One vector is turned by the same rotation once a step. Each row is the vector after some number of steps, and that number follows the row.
The counts run from 0 to 234.
127  86  76 114 130  83  79  59 114 104 129  87  70 114 118  95 118 111  95  79 126  88 103 125 112  96  79  99 113 121  67  92 116 124 111 137  94 115  72 103  86 108 129 107 129 120 107  96  70 115  86 107  95 137 113  90 108 122  84 113  91 142 105  74 107 140 139  58  88 109  90  95  83  53  95 109  82  62  99  88 113 117 103  70 142  89 107  97 => 24
110  66 124  91 137 115 108 107 113 133 127  72  93 160  90 130  82  83  83  86 113  97  86  83 126  80  89  83 101 121  81  92  91 102 136 147  81 101  93  71  97  65  90  99 127 101  88 123  74 125  99 126  94 110 115  93 108  86 105 106 109 104  68  68  97 108 101  60 139  93  89 140 100  81 137  99 103  96 114  66  82 116 129 119 127 127 111  91 => 210
151  55  47 129 114  92  73  89 149 130 104 102  80 108  86 100 112  96  62  73 129  93  79  97 107  99  63  96 101 115 101  85 119  96 137 121 102 104 116  60  87  77 128 102 111 142 107 121  96 125  87 109  98  97 132  86 118  66  93 125  94 112  99  68  89 100 125  82 140  90  86 125 112  80 125  99  91  63 106  93  88 131 133 105  94 100  97  74 => 26
123  71  79  80 145  99  78  84 108  72 101  97  76  98  90  84 105  95  85  88 136 104  87 137 127  93  60  78 112 142 105 111 105 119 117  99  84 108 117 109  91  70 111 107 128 113 106  89  95 108  90 110  98 154 124 106 121 100  98 127  99 104  78  34  95  84 119  77  86 103  56 124 117 109  94 104  65  64  76  86 116 120 117  91 123 103 100  88 => 141
106  57 109 111  87  95 122  84 129 130 105 132 120 114  92 111  76  73 125  85  84  73 118  79 134 107 112  90  92  98  82  86  81  81 142 101  90 144 119  60 118  70  83  71  79 101 130 113 100 120 137 111  93 114 106  98  94 122 135  73 127 115  64  56 110 110 145 117 100  76 103 121  80  85 123  96 111 109  98  88  96 114 122 148 153 104  89  92 => 202
107  78 132 106  82 102 111  68 108 114 109  82  89 129  83  96  80  69  96  84 107  92 120  99 140  81 136  91 115 129 104  70 101  84 130 132 109 107  93 130  81  78  80  69 102  99 129 118  76 106 107  99 101  89 123  95 124 150 107  87 128 124  64  53 103 127 126  99  65  79 115 136  78  82 106 111  77  71 124 103 131 111 106 112 132 113  89  83 => 11
 92  88  61  75 123  83 107 113  97 111  91 139 109 127  91  66 101 101  67  92 108  83  94  86 128  79  80 109  87 111  90 122 105 121 125  88  67  92 102  80  97 100 114 122 140 141  98 139 120  85 141 110  94 155  72  92  61 108 103 135 126 125 110  64 115 116 110 104 105  83 126 125  99  98 115 103 118 121  86 141  98 107 114  67  98  90  89  86 => 171
154  70  93 109 121 112  76  64 112  82  90 114  88 115  84  94 112 111 108 102 131 104  67 111 129  92  91  96 118 116  93  99  89 117 118 122 111  96  99  95  99  51 112  81 102 136  78  93  92  98  65 109  88 104 149  65 135  90  85 107 114 101  92  56 109  88 150  62 123  78  91 113  94 106 140 105 108  62  86 100 120 110 117  71 128 116 113  93 => 217
143  57  78  81 135 111 112 107 111 116  99  74  99 153  97 125 101  62  95 135 132  93  93  85 146  89  95  86 128 126  72 110 115 133 132 157  86 116 109  93  88  65 105  85 112 113 109 140 101  98  80  93  76 119  92  96  84 114 133 106 100  83 111  67  88 103 120  95 113  71  85 132 118  84 126 118 101 123  99  90 118 110 105 111  92  81 119  82 => 136
110  66 117 114  75 104 124  78  85 119 110 104 117 135 107 113  74  84 136  90 101  76 125  97 153  70 129  89 102 108  58  87  89  95 131 126  94 126  86  94  90  76 101  86  94  88 117 110  89  94 142 115  80 115  84  95 112 143 113  66 117 138  73  58 121 124 160  89  91  66 112 118  74  73 104 120  85  95 109  92 103 104  89 113 162 105  98 106 => 203
119  78  67 106  96 107 112 110 131 135 142 117  86 124  83  93  94  77  99  97  95  60 111  77 124  90  85 123  95  82  77  79 138 145  80  94  98 119  95 101 113 101 114  84 108  99 123 135  78  86  68 100  88 102  97 105  54 101  94  82 129 114  97  94 147 110 141 119 129  76 115 108 115  76 129 102  93 109 110 114  85 117  90  55 120  74  56  82 => 114
 88  71 103 103 126  85  94  96 121 125 106  97  85 139  83  97 115  80  86  92 104  91  96  76 136  89 109 111  96 124  59 118  84 101 148 116  70  85  98  36  99  91 101  97 113 151 100 111  95 107 150 132 131 122  77  81  75 105  93 106 117 124 109  86 120 121 101  93 132  85 122 107  89  80 123 101 133 120 108 101 121 113 128  78 113 105 101  89 => 95
 83  74 121  90 111 102  93  67  92 109  80 108  90 126 110  70  76  98  85  77  87 102 111 111 119  70 127  91 116 106  85  87  85  73 136 107  97  77  67  61  94  80  86  92 113 111 109  79  94 102 172 106 104 111 121  97 123 125  82 128 117 145  48  60 113 116 130  67  89  77 128 143  98  97  87 109 113  86 110  90 105  93  98  85 135 111 105  94 => 87
104  72 102  99  78 114  83  85 109 110 115  98 118 120  53  89  77 111 125  84  76  69  64 103 133  56 102 107 117 107  77  60 110 111  97 108 108  84  64 107  76  63  95  92  95 129 106 100  87  81  73  98  88  95 101  91 123 124  88  88 134 137  60 105 125 102 114  86 103  88 107 101  53  98 134 100  63  87 123  89 127 128 113  67 117 132  84  69 => 110
118  64  82 104 115  87  64  61 157 126 148 100  93  94  76  96 121  99  94  92 106  65 121 129 121  90  71  86  94 104  65  86 111 112 146 115  98 125  91  75 109  89 129  89  96 112 100  99  98 105  68  96 108 111 116  89 108  78  98  89  81 142 101  74 141 123 134  82 121  87  87  74  93  65 108 103  68  80 105  81  86 119  99 107 161  66  89  94 => 207
107  86  93  74 140 106  87  80  98  83 116  81  71  99 114  84  92 108  99  85 133 112 109 131 139  68  76  90 129 139  90 104 103 114 104 101  86 108  84 126  67  75 104 107 138  77 102 106  83  88  78 110  87 136 103  99 124 131  99 108 109 108  76  43 112  98 137  72  61  94  76 101 116  99  85 107  54  54  96  91 114 129  85  85 128  80  93  92 => 140
 78  99  94  87 103 119 121 109 101 110  91 116 100 139  82 102  54  79  79  76  82  91 100  98 123 105  90 122  74 111 115 100  88 100  82  87  99 111  45 104  63  80  71 113 134  85  93 159  88  97 145 122 112 135  87 126  62  99 105  98 128 129  64  81 104 105 100 101  80 101 121 142  88  94  87  97  97 106 103 126  82 131 114  80 148  93  76 114 => 180
112  92  59  73 114  91 100  95  95 101 108 124 133 122  83  63  98  66 102 113  81  88  72 117 149  81  70  91 107 132  87 103 120 104 124 101 105 111  99 106  98 103 144 103 103 119  93 153 131  87 122  83  83 155  79 126  89 108 103 116  95  96 110  80 120  83 147 112  84  72  92 113 112  82  93 147  84 120  74 135 114 118  96  78 100  73 102  75 => 55
110  82  52 115 113  99 103  89 125  88  86 142  61 113  55  85 125  97  93  85 121  81  89  85 126 110  72 126  96 122 101 122 110 134  96  84 101 114 102 100  79  80 107 101 112 126  90 135  88 114 126 139 113 134  86  90  82  99  83  97 135 106  89  76 129  74 128 116 118  90 109 109  89 107 122 101  94  97  76 129 118 136 138  56 141 105  84 105 => 107
 99 105 102  97 128 103 108  68 123 102 136  93  87 137  95  92  91  95 127  75 123  71 101 101 109  96  90 111 103 142 104 112 101 124 107 101  69 102  93 106  79  99  78  71 114 105 134  87  60 140  93 109 104 115  75  88 112 135 113 105 140  93  49  62 143 124 122  92 105  96 111 114  93 101 117 101  95  83 144 111  85  96 132  52 120 131  85  77 => 117
 84  54  88  87  77  77  97  92 113 120 125 134  78  97 101  78  92 103  75  74 105  72 112  92 138  65 102 103 120  98  48  89 118 112 121  97 100 102  90  77 110  97 122 125 122 142 100 123 108  76 125  94  83 109  86  86  83 119  64  85 116 166 104  69 120 141 118  95  91  82 122 101  90  77 113  95  83  86  98 119 104 118  80  89 132  58  88  96 => 97
 98  85 108 113  92 100 101  92  96 129  97 116  76 140  96 123  83 104  98  73  97  77  99 103 103  94 112 107  83  78  81  72  81  95  87 112  86  93  73  62  89  41  43  98 127 132 110 100  71 117 111 131 100  94  80 107  51  94 104  99 140 127  63  76 120 119 111  87  95 103 126 131  79  85 117 101  99  90 102 102  95 119 118  75 143  80  76 101 => 104
112  65  74  62  94 123 111  87 131 130  96 117  98  92 113  81  74  78  91  88  72  89  95 116 151  91  86  90 122  83  73  64 117 106  97 106 135 110  86  70  88  89 113  86 100  84 130 154  89  59 121  84 105 100 126 136 111 108  80  97  85 110  79  68 112  95 118 109 109 100 111 152 116  62 102 126  82  86  79  96  78 123  90 118 128  84 103  92 => 196
100  73  71 114  87  84 105 100  79 113  72 120 111 104 100  75  79  94 101  74  73 102  83 124 121  77 110  94 118  84  90  83  86  81 113  86 115  76  47  66  62  82  91 131 112 127  96 115 129  84 126  86  86 129 101 108  85 141  96 118  99 156  83  61  86  97 118  76  85  95 109 136  98 106 106 114  88  73  91 106 132 128  84  91  92  85  83  74 => 162
133  81  84  82 130 116  74  71 121  86 106 111  74 113 100 119 106  65 118 116 123  82  83  95 141 125  77  90 121 110  60  99 119 141 127 103 106 135 116  78  94  77  88  96 108 103 121 114 118 109  90 111 117 125 143 118  96 103 109  78 122 105  71  69 104 106 146  96 101  97  87 110 119  98 145  83 109 131  98  83 103 111 118 123 137 113  89  67 => 200
 83  65  87 103 119 100 102  75 111 120 108 129  64  95 109  88  72 109 104  66 134  95 128 115 108  82  71  79  93  80  84 102  88  92 110  86  87  96 101  71  87  51  85 131 126 110  99 106  75 113 124 106  94 126 101 100  97 110  97  82 116 122  70  43 126 110 108  97 103  94  95 133  86  97  90  98  64  57  70  79 108 136 116  98 158  82  83 106 => 214
118  76  84 111 128  93  97  99  77 111  84 104  70 137 124  92  91  83  91  99 149 113  71 100 135  92  74 115 118  85  80  99  93 113  99 106  73  94  84  75  74  79  85 123 146 117  96 114  75  98 114 141  79 147 100 111  76 119 108 122 134 111  71  80 109 103 130  80 107  94 103 138 115  84 117 107  98  86  71  89 125  92 118  93 118  72  97 116 => 30
109  66  69  88 134 111  89  64  92  80  94  86  94 104 101  84  93  91 125 107 108  88  99 108 164  70  71  94 112 108  55 106 102 113 131 133  82 120  75  57  96 103 136  94 118  94  99 118  83  86 129 127 120 145  87 100 104 108  78  93  88 123  83  63 119  95 132  83 127  98  93 106  89  93  99 123 102  96  78  85  95 115 114  91 181 114 125 119 => 205
104  95  75  97 114  90 108 104 148 139 124 128 111 107  70  71  81  99 105  71 101  93  87 125 105  80  99  96 103 126 107 105 103  75 117  82  80  47 115  74  96  78 100  86 101 141 117  98 105 120  98  87  86 113  73  98 122 136 128 127 112  96  85  63 131 103 117 108 140  92 112 127  96  82 110 136  91  83 100 133 107 108 129  77  66  90  63  71 => 44
126  78  50  96 122  97  73  85 123 126 108 132  87 113 102  88 115  92 100  85 102  71  97  97 106 109 100  99 113  60  71 121 114 132  95  93 125  80  84  71  90  90 112 119 125 119  87 142  82  91  56  93  76 123 107 106  46  75  99 120 107 112 124  73 116  83 133  91 129  83  94 146 123  84 128 115 100  90  88 116 103 128  80  72  86  76  89  77 => 230
148  71  85 109  98  95  82 101 127 134 118 106 109 112  76  91 101  91  81  93 115  83  93 125 111 102 104  76  89 126 112  75 108  85 130 102 100  96 113  97 118  42  94  61  87 108 114  83 110 101  75  72  73 110 140  86 121  69 120 130  86 124  78  60 110  97 162  93 103  51  89 123 112  85 112 119  83  73  93  99 105 112 122 104 104  73  85  64 => 143
126  85  64  77  98 115  74  93 132  90 102 124 107  92  60  97 110  98  87 107 103  74 101 134 128  93  93  82 114 150  94  97 108 114 115  74 107 100 106 107  90  40  93  85  92 109 116 117 149  76  87  70  97 124 120 113 116 104  99 104  61 105  98  67 119 112 123  99  69  89  97  81 125  92 113 103  68  99 111 108 113 126  91 104 128  91  89  61 => 67
108  83 108  88 116 113  86 101 101  91  94  85 104 146  73  91  65  85 124  99  88  73  38 102 134  62  77 120  93 103  81  60 111 123 104 136  99  73  64  87  65  85 115  85 114 119  92 103  93  85  86 116  89 119 102 100 101  91  84 120 127 129  74  96 128  65 107  74 124 113 101 114  65  99 127 111  91  83 116  89 119 140 138  62 117 132  92  74 => 111
117 103  77  76  97 105  95  96  76 106  97 134 126 124 124  93  65  99 116  85  83  85  69 122 121  63 102 108 110  69  77  82 106 121  99 109 110  60  62 110  87  77 103 100 123 114 111 120  96  76  59  75  62 122 101 118  93 137 100 124 114 120  88  56 116 109 127  75 102 103 122 145  93  71 106 140  83  66 100 117  92 105  86  57  87  80  68  68 => 46
137  77  90  98 132 104  69  54  97  76  77 132  66 100 119  68 116  95 101 122 101 106 103 116 127  97  91 104 123  77  53 107 103 112 116 100 104  97  60  60  99 104 104 118 116 120  82 117 107  71 124  89 106 144 151 103  79  96  59 130  92 151  86  70 127  90 136  77  94  89 115 104 109 107 117 102 104 104 100  98 119 107  84  78 152 102 113  93 => 89
118  90  63  81 126 134  80 103 131  94  92 104 114 130  60  98 105 109  96  87  84  77  60 115 104  96  94 108  88 160 112  94  89 106  97 118  80  73  63  75  73  53  65  80 120 141 115 110 114 108 120 106 129 120 111  93  97  70 107 144  83 101  83  92 112 106  83  65 114 133 120 124 100 108 110 100 110 100 139 113  82 102 135  61 105 123  86  71 => 176
 94  79  63 135  99  94 103  87 152 110  99 139  85 104  41  62 109 108  91  66 104  66  99 116 116 107  93 103  84 134 100  86 103  91 100  75  97 112 103  90  86  76  95  83  99 130 109 117 101 110 122 121 109 103  78  77 107  91  83  97 115 114  66  88 135 101 133 107 116  90 117 105  80  84 120 109  84  80  94 132  98 140 138  71 136 104  70 107 => 108
103  75  98 123  70  95  88  85 133 137 126 118 101 108  49  70  93 102 102  75  89  56  85 114 125  77  99 114  98 121  79  66 114  87 104  80 113  86  82  96  88  67  92  75  91 117 111  98 102 101 100 102  99  98  90  84 121 124  95  92 128 127  56 102 141  92 136  95 105  74 115  84  73  71 116  94  69  69 114 116 111 135 113  66 121 108  81  87 => 109
115  90  78 128 128  81 105  92  98 106 105 117  60 133 110  83 105  91  80  86 153 120  84 110 117 106  77 114  92  93  93 116  90 112 102  83  55 107 101  70 101  69  91 119 142 126 106 106  83 117 118 143 103 152  87 115  69 110 106 137 127 109  77  70 114 115 142  87 111  78  96 117 109  95 108 109 102  83  59 101 110 107 136  89 122  60  71 100 => 31
 90  85 108 112 110 100  90  66 105 100 131 108  72 102 110 101  90 117  96  52 123  88 123 122  98  69  80  83  93 102  92 103  84  94 105  88  91 105  76 111  93  56  81 109 123  94 101  85  72 127  86 113  87 113 105  96 115 101 112  92 120 127  71  41 122 121 135  83  92  80  82 122  85  83  80  98  84  41  77  87  90 114 114  73 151  88  88 112 => 215
108  86  52  67 119 134  84 100 113  89  98 108 125 116  84  87  98 139  99  75  93 100  66 109 111 100  75 120 101 141 105  90 100 128  83 113  91  79  48 106  60  71  77 108 121 126 114 113 104  85 100 109  93 118 100  81 113  92 118 120  88 124  73  70  94  98  93  34 103 124 114 117 106 113 127  81  99  79 133 108  85 125 105  52 109 135 101  74 => 175
102  59 111  71 118 122  87  97 119 133 120  90 107 125  94 118  63  93  99  71 115  77  87  88 135  78  72  78 109 107  93  82 105 110 129 136 102 114  89  79  78  71  97 115 112 106  99 119  85 111  67 112  78  99 129 102 116  78 117  73 104 116  74  63  95 120 104  63 125  99  70 120  93  74 136  89  79  80 126  72  94 137 102 125 126 115 103  83 => 209
 82  74 115  63 131 102  95  78 135  76 122  88  97 117  61  74  98  88 101 102 112  92 100 108 125  88  90  90  88 166 117 105 106 121 122 111  63 103  95 106  93  86 104  81 103 106 123  93  90 116 127 104 123 135  93  95 117  92 108 124 116 111  61  72 129  93 107  93  96 108 105 110  64 117  96  92  80 101 136  96 105 123 143  63 147 132 110  81 => 1
112  93  68 129 132  88  93  98 117 123  95 125  88 142  92  84 116 104  97  81 126 118 110 107  98 119 115  95 112 141 116 132  86  98 124  89  69 100 106  79  77  68  78  88 121 131 104 105 104 140 136 114 109 141 120  71 110 105 129 127 104 103  92  56 102 104 126  76 103  79 119 133 155 105 119 106 124 105 115 123 134  84 136  94  84 113  88  74 => 159
